In the data rows, the value 50 means zero.
Here are some points:
  51  27  86  46  34  48  25  56  30  52  40  51  37  66  61  67  50
  37  53  52  47  58  53  63  46  35  50  45  37  50  62  50  65  52
  41  67  77  48  41  31  79  67  48  78  38  33  38  83  52  79  50
  65  58  20  50  62  77  49  48  52  47  64  66  61  15  27  35  49
  51  49  62  53  37  44  42  41  47  51  54  51  49  63  51  59  49
  59  57  21  47  59  64  66  58  48  40  57  61  49  35  42  37  49
  63  51  22  56  65  79  61  61  53  29  69  68  72  33  26  34  66
  56  49  41  53  57  41  49  47  49  49  47  49  48  50  49  49  54
  96  67  00  14  99  99  93  70  72  29  99  99  99  00  00  00  70
  50  49  46  46  49  59  41  38  57  51  51  49  50  47  47  34  56
  39  45  68  57  37  36  35  49  47  49  44  44  53  57  62  68  49
  75  49  54  30  22  53  19  55  63  39  50  39  45  70  36  63  52
  46  49  49  47  46  50  50  49  49  50  56  49  52  41  43  56  48
  36  57  99  53  51  23  60  49  43  46  14  58  28  78  73  83  54
  48  50  24  50  68  62  53  48  48  58  72  64  68  33  37  36  50
  44  38  44  50  51  47  45  50  45  59  42  53  42  58  63  62  47
  46  45  67  57  47  28  40  48  52  49  38  36  35  49  46  66  48
  52  49  61  61  49  41  49  50  54  51  50  53  42  65  57  60  50
  47  51  63  46  53  38  52  47  51  63  53  43  43  58  61  61  49
  46  59  68  49  53  39  50  41  52  63  35  45  51  56  63  55  45
  24  27  99  73  31  21  36  48  54  50  36  29  27  79  61  89  38
  54  48  52  50  56  49  54  50  52  46  50  47  50  47  47  54  49
  45  49  95  49  23  56  35  48  35  47  26  35  33  76  77  65  47
  65  60  00  22  65  68  72  66  60  31  80  76  73  08  04  01  68
  50  54  59  48  49  59  48  51  51  53  45  46  54  53  58  49  49
  58  57  34  60  65  50  49  56  55  23  50  64  58  32  28  22  51
Then 12 other points, each followed by its number:
  58  47  57  52  33  56  28  51  51  66  40  51  34  59  47  53  63 0
  52  48  98  50  27  44  12  51  44  49  39  25  38  79  84  77  48 1
  51  46  49  52  42  48  50  50  52  49  50  56  56  52  43  56  53 2
  57  50  25  52  57  49  49  50  50  51  62  55  51  39  40  33  56 3
  51  52  44  53  37  48  43  51  51  47  42  50  48  51  52  49  56 4
  87  48  00  37  99  94  99  56  71  49  99  97  86  00  00  00  49 5
  58  52  17  23  52  53  71  49  46  38  69  48  59  27  36  45  50 6
  49  31  72  34  67  63  48  39  69  42  26  40  30  70  49  70  49 7
  48  35  75  59  51  28  33  45  40  51  34  41  33  70  66  72  53 8
  66  50  99  35  52  50  48  65  53  54  49  36  44  65  52  61  47 9
  34  48  90  52  33  30  46  46  34  44  20  32  39  71  74  78  51 10
  74  76  00  51  77  99  99  73  62  23  99  80  87  00  16  00  53 11
Which of these numbered points is nearest to each point below, ignoring the 2 directions in which the first points spread most? Its number follows each.
  69  48  16  23  45  58  64  71  47  31  81  70  62  00  49  31  51 > 6
  53  37  76  47  51  24  53  42  41  61  30  34  51  67  68  66  46 > 8
  54  58  99  42  54  48  16  50  67  52  52  50  37  68  53  91  51 > 9
  49  49  30  52  58  47  51  49  47  54  56  57  58  41  35  40  62 > 3
  75  53  00  14  99  99  89  51  66  29  99  99  99  00  00  00  54 > 5
  44  41  85  52  14  11  34  38  53  92  21  22  36  81  64  78  48 > 0
  56  52  46  57  51  45  45  48  48  59  49  52  45  45  52  50  50 > 3
  46  35  60  57  44  22  46  36  35  67  32  26  34  75  65  74  47 > 3
  54  50  72  53  53  54  50  58  42  36  53  41  63  52  60  41  40 > 1
  51  53  68  51  53  51  50  60  47  37  48  53  55  44  50  57  50 > 10
  50  53  36  50  49  59  49  53  50  34  56  61  54  39  40  38  50 > 4
  63  60  11  41  65  47  49  49  51  38  68  59  51  37  38  40  49 > 3
  47  51  49  60  51  49  81  53  53  49  50  40  51  68  51  67  49 > 2
  52  51  53  50  57  39  29  42  49  49  60  50  64  39  55  52  60 > 8
  45  50  58  53  49  48  53  52  53  47  50  48  53  53  53  59  52 > 2
  44  36  84  54  36  40  44  41  41  58  36  52  48  75  80  80  50 > 2
